Here is a table of points, one per row:
[0.27 0.86 1.70 0.30 -0.19 1.19 0.17 -0.10 -0.92 0.76 -0.13 -0.06 0.93 -0.18 0.91 -0.33
 -0.17 -0.08 -0.04 0.40 0.15 -1.79 -1.24 -1.08]
[0.65 -2.32 -1.17 -0.49 0.17 -0.05 -0.41 1.88 0.58 -0.96 -0.29 -0.05 0.54 0.56 1.02 1.53
 -0.92 -0.05 1.13 -1.34 -1.39 0.35 1.06 -0.16]
[0.52 -0.32 0.42 -0.35 -0.23 -0.91 -0.62 -2.84 -0.62 -0.58 -1.02 0.70 1.09 -0.51 -1.75 -1.41
 1.46 -0.16 -0.36 -0.47 -1.22 0.62 -0.11 0.39]
[-0.09 -0.14 -0.46 -0.57 -1.05 0.50 -0.51 1.00 -0.29 0.74 0.09 -1.55 -0.59 1.12 0.03 0.91
 0.35 1.25 -0.33 -0.99 0.36 1.41 -2.19 0.21]
[0.71 -1.64 0.58 -0.24 -1.96 -0.41 1.62 -0.88 2.51 -0.03 0.62 -0.58 -2.10 -2.06 -1.08 0.31
 1.06 -0.39 0.90 1.03 0.97 -0.69 -0.93 0.83]
[-1.69 -0.63 -0.97 -0.59 -1.33 -1.12 1.54 1.42 0.71 -0.95 0.08 0.10 -2.92 -0.05 0.01 -0.43
 0.58 0.24 0.29 0.78 -0.07 -1.06 -1.71 0.10]
[-2.20 1.15 1.03 1.17 0.62 -1.38 -0.70 -1.33 1.51 -0.05 1.31 -0.72 0.50 0.63 -0.82 -2.16
 -1.13 0.20 0.82 -0.65 -0.01 -1.98 0.30 -1.08]
[0.39 -0.32 0.54 -0.60 0.71 0.37 -0.09 -0.44 -0.49 0.42 -0.20 -0.59 -0.02 0.76 -0.10 -0.89
 -0.73 -0.05 2.37 -1.22 -0.88 1.15 -0.62 0.69]
[-2.23 0.22 0.24 1.22 -0.01 -1.46 1.95 1.76 -0.31 -2.13 -0.26 0.20 -2.21 -1.22 -1.02 2.18
 -1.05 -0.59 1.87 -0.05 0.60 0.69 -1.72 -0.30]
[-1.61 0.55 0.45 2.26 0.47 -1.92 1.35 -2.16 2.41 -1.53 -0.24 0.21 0.78 0.75 -0.82 -0.01
 -2.10 0.79 1.46 -1.26 -1.48 -1.95 1.47 -0.32]
[-0.84 0.96 -2.90 -0.84 -0.98 1.30 -0.53 0.76 -0.74 -0.67 -0.30 1.78 -0.14 0.44 -1.28 -1.51
 0.57 0.49 1.07 -0.90 -1.37 1.52 1.15 -0.23]
[1.03 -1.14 0.28 0.28 -0.08 0.67 -1.35 0.20 -0.73 0.38 -0.56 0.52 0.19 0.67 1.00 1.37
 -1.71 0.06 -0.19 1.24 0.58 -1.85 0.72 -0.01]
[-0.20 -1.32 -1.20 1.05 -0.98 0.76 -0.72 1.76 -0.27 0.48 0.48 0.57 0.38 0.09 -0.33 1.04
 1.24 0.96 1.59 -0.15 -0.51 1.24 -1.03 0.48]
[0.48 -1.06 1.19 -0.43 -0.11 -1.23 -0.85 -1.06 -0.34 -0.03 -0.24 -0.64 0.03 -0.51 -1.64 -1.33
 0.57 1.35 -1.45 -0.46 0.60 -2.34 0.86 0.58]
[0.68 0.38 0.74 -0.14 0.11 -1.74 -0.26 -0.91 -0.39 -0.34 -0.08 -0.18 0.81 0.39 0.06 -1.52
 0.67 -0.49 -0.01 1.88 0.82 0.66 1.88 0.05]
[0.58 0.93 0.61 -0.44 0.32 0.67 -0.70 -0.01 -1.24 0.68 1.11 -0.16 0.23 0.06 0.21 0.06
 0.97 -1.29 -0.80 -0.58 -0.61 -1.66 -0.95 -0.60]
[0.49 -0.03 1.16 -0.54 -0.24 0.70 1.72 0.80 0.87 1.22 -0.52 -0.28 0.17 -2.55 -0.57 1.17
 0.58 -1.22 2.06 -0.09 0.66 1.47 1.21 1.00]
[-0.65 1.03 0.46 -0.74 0.60 -1.44 0.68 0.71 -0.29 0.42 0.10 -0.53 -1.01 0.10 0.37 1.11
 1.32 1.00 -2.12 -0.40 -0.42 0.84 0.82 0.63]
[-0.06 -1.45 -0.57 -0.96 0.57 -1.19 -1.00 0.59 -0.96 -1.46 -0.03 -0.60 0.74 -0.15 0.70 1.05
 0.08 0.42 1.49 -0.82 0.34 0.42 0.40 -0.34]
[0.21 0.79 0.27 0.29 0.09 1.14 -0.51 -1.18 -0.20 0.18 -0.03 -0.44 0.23 -0.16 1.26 1.11
 -0.32 0.29 -0.42 0.82 -0.42 -0.81 0.63 -0.06]
[-1.23 0.78 -0.18 -0.37 -0.65 -0.31 1.20 1.56 -0.22 -0.92 -0.19 0.34 -2.09 0.72 -0.40 0.52
 0.19 -0.42 -1.88 0.06 0.56 -0.67 1.68 0.73]
[0.43 0.88 -0.21 -0.30 0.20 0.84 0.14 -0.03 -0.14 0.16 -0.76 -0.19 0.83 0.67 1.81 1.76
 1.44 -0.83 0.40 -0.54 0.86 0.05 -1.03 -0.85]
[-0.30 -0.76 -1.93 1.08 -0.18 -1.35 0.55 -0.23 -0.58 -0.78 0.43 0.23 -1.55 1.09 0.11 1.12
 0.00 0.32 -1.19 -0.12 0.88 0.43 0.25 1.48]
[0.56 0.70 0.33 0.04 1.08 1.46 0.54 -0.21 -0.59 0.77 1.31 0.24 0.91 0.47 1.29 0.40
 0.68 0.25 -0.97 0.15 0.28 0.09 0.45 0.16]
[1.10 0.71 0.29 0.72 0.47 0.69 -0.87 0.24 -1.26 0.72 0.22 -0.03 0.48 0.45 0.23 -1.32
 1.37 -0.67 -0.93 0.51 0.11 0.35 1.35 2.01]
[0.65 0.98 0.33 0.56 -0.27 -1.04 -1.08 -0.46 -0.67 -0.33 -0.25 0.26 1.37 0.28 -0.87 -0.77
 -0.70 0.30 0.05 -0.24 -0.41 1.70 -0.57 0.06]
[-0.31 0.25 0.78 -0.09 1.31 0.20 0.78 0.45 -0.74 -0.64 -0.08 -0.25 0.31 0.44 0.68 1.10
 0.28 0.63 -1.18 0.94 -0.65 0.71 0.89 0.86]
[0.70 0.84 0.13 -0.10 0.86 1.59 0.27 0.17 -0.85 -0.28 1.24 -0.44 0.55 0.59 0.40 0.61
 1.12 0.23 -0.58 -0.24 -0.30 0.68 -1.16 -0.53]
[0.68 1.66 -2.73 -0.68 -2.44 1.68 -0.12 1.59 -0.30 -0.48 0.02 -0.21 1.13 0.77 -1.34 -0.73
 -0.78 -0.56 -0.34 -1.08 0.07 0.28 1.02 0.47]
[0.40 0.22 -0.04 -0.25 -0.44 0.48 0.73 0.59 -0.77 1.01 0.41 -0.28 0.51 0.17 0.54 -0.54
 0.32 0.66 0.05 -1.00 0.04 1.16 -0.32 1.08]
[0.17 -2.00 -1.72 0.67 0.36 -1.08 0.42 -1.00 0.22 1.00 0.04 -0.14 0.29 0.61 1.62 1.44
 -2.28 0.57 0.32 1.70 0.80 -0.29 1.09 -0.49]
[0.91 -0.25 -0.50 -1.23 0.75 -0.23 -0.90 -0.78 0.46 0.39 -0.63 -1.00 0.04 -2.75 0.11 -1.31
 0.72 -0.52 -1.89 0.05 -0.25 -0.76 1.40 0.61]
[-0.18 -0.66 1.37 -0.41 -0.56 -0.45 -1.61 -1.73 -0.95 0.37 -0.48 0.20 0.45 0.34 0.65 0.60
 -0.41 -0.92 -1.68 0.40 -0.55 -1.22 1.36 0.32]
[-0.24 1.84 0.56 1.13 0.78 0.30 -0.91 -0.14 -0.15 -0.50 -0.10 -0.46 0.22 0.43 1.06 -1.48
 -0.05 -0.24 0.23 -0.95 1.03 0.09 -0.05 -1.39]
[-0.09 -0.35 1.04 1.52 0.92 -0.97 -0.96 -1.41 0.56 -0.29 -0.42 0.28 0.28 1.14 -1.55 -1.39
 1.36 0.28 1.87 -0.63 -0.15 -2.32 1.85 -1.12]
[0.67 0.79 0.17 -0.24 0.66 0.37 -1.50 -0.37 -0.32 0.36 0.71 0.70 0.67 0.06 -0.79 -1.12
 -1.98 -0.02 1.38 -0.68 0.40 1.51 -1.45 1.29]
[0.49 -1.12 1.15 -0.61 0.10 -0.05 0.70 1.08 3.05 0.59 0.40 2.04 -2.61 -2.13 -0.74 -1.20
 -0.54 -1.86 -1.78 0.69 0.34 0.71 -1.92 -2.81]
[0.17 -0.80 0.21 -0.08 -0.37 0.59 1.08 -1.39 -0.16 0.67 -0.53 0.19 0.87 0.76 0.78 1.02
 -1.09 0.94 0.36 0.45 1.05 -1.07 0.27 -0.94]
[0.28 -2.55 0.90 -0.22 -0.68 0.59 2.32 0.35 1.79 0.25 -0.27 -0.53 -1.39 -2.39 -0.19 0.63
 0.18 -1.60 -1.59 1.74 -0.72 0.77 -2.59 -1.62]
[-2.51 1.27 -2.70 -0.44 0.71 1.38 -0.54 1.12 0.41 0.63 -0.34 1.07 0.40 0.40 -0.61 -2.36
 -0.36 0.19 1.24 -0.02 0.25 1.16 -2.60 0.81]
[1.21 1.09 0.37 -0.36 0.85 0.85 -1.03 0.62 0.38 0.75 -0.61 0.25 0.70 -0.31 1.04 0.77
 -0.80 0.54 -1.22 2.05 -0.34 0.40 0.07 -0.90]
Along one direction, these points spread out more than along any other. Take the direction at right angles to it along which they spread out most. Go by this last direction. How far along it is each point below, from 0 to 99? The average is 50, and the first point in the table lies past the average. One standard deviation of the points above along it is 16.
[0.56 0.70 0.33 0.04 1.08 1.46 0.54 -0.21 -0.59 0.77 1.31 0.24 0.91 0.47 1.29 0.40
 0.68 0.25 -0.97 0.15 0.28 0.09 0.45 0.16] 45
[1.03 -1.14 0.28 0.28 -0.08 0.67 -1.35 0.20 -0.73 0.38 -0.56 0.52 0.19 0.67 1.00 1.37
 -1.71 0.06 -0.19 1.24 0.58 -1.85 0.72 -0.01] 59
[-1.69 -0.63 -0.97 -0.59 -1.33 -1.12 1.54 1.42 0.71 -0.95 0.08 0.10 -2.92 -0.05 0.01 -0.43
 0.58 0.24 0.29 0.78 -0.07 -1.06 -1.71 0.10] 52
[0.17 -0.80 0.21 -0.08 -0.37 0.59 1.08 -1.39 -0.16 0.67 -0.53 0.19 0.87 0.76 0.78 1.02
 -1.09 0.94 0.36 0.45 1.05 -1.07 0.27 -0.94] 60
[-0.24 1.84 0.56 1.13 0.78 0.30 -0.91 -0.14 -0.15 -0.50 -0.10 -0.46 0.22 0.43 1.06 -1.48
 -0.05 -0.24 0.23 -0.95 1.03 0.09 -0.05 -1.39] 49
[0.58 0.93 0.61 -0.44 0.32 0.67 -0.70 -0.01 -1.24 0.68 1.11 -0.16 0.23 0.06 0.21 0.06
 0.97 -1.29 -0.80 -0.58 -0.61 -1.66 -0.95 -0.60] 50
[0.49 -0.03 1.16 -0.54 -0.24 0.70 1.72 0.80 0.87 1.22 -0.52 -0.28 0.17 -2.55 -0.57 1.17
 0.58 -1.22 2.06 -0.09 0.66 1.47 1.21 1.00] 48
[0.65 -2.32 -1.17 -0.49 0.17 -0.05 -0.41 1.88 0.58 -0.96 -0.29 -0.05 0.54 0.56 1.02 1.53
 -0.92 -0.05 1.13 -1.34 -1.39 0.35 1.06 -0.16] 40
[-1.61 0.55 0.45 2.26 0.47 -1.92 1.35 -2.16 2.41 -1.53 -0.24 0.21 0.78 0.75 -0.82 -0.01
 -2.10 0.79 1.46 -1.26 -1.48 -1.95 1.47 -0.32] 81
[1.10 0.71 0.29 0.72 0.47 0.69 -0.87 0.24 -1.26 0.72 0.22 -0.03 0.48 0.45 0.23 -1.32
 1.37 -0.67 -0.93 0.51 0.11 0.35 1.35 2.01] 43
[0.48 -1.06 1.19 -0.43 -0.11 -1.23 -0.85 -1.06 -0.34 -0.03 -0.24 -0.64 0.03 -0.51 -1.64 -1.33
 0.57 1.35 -1.45 -0.46 0.60 -2.34 0.86 0.58] 75
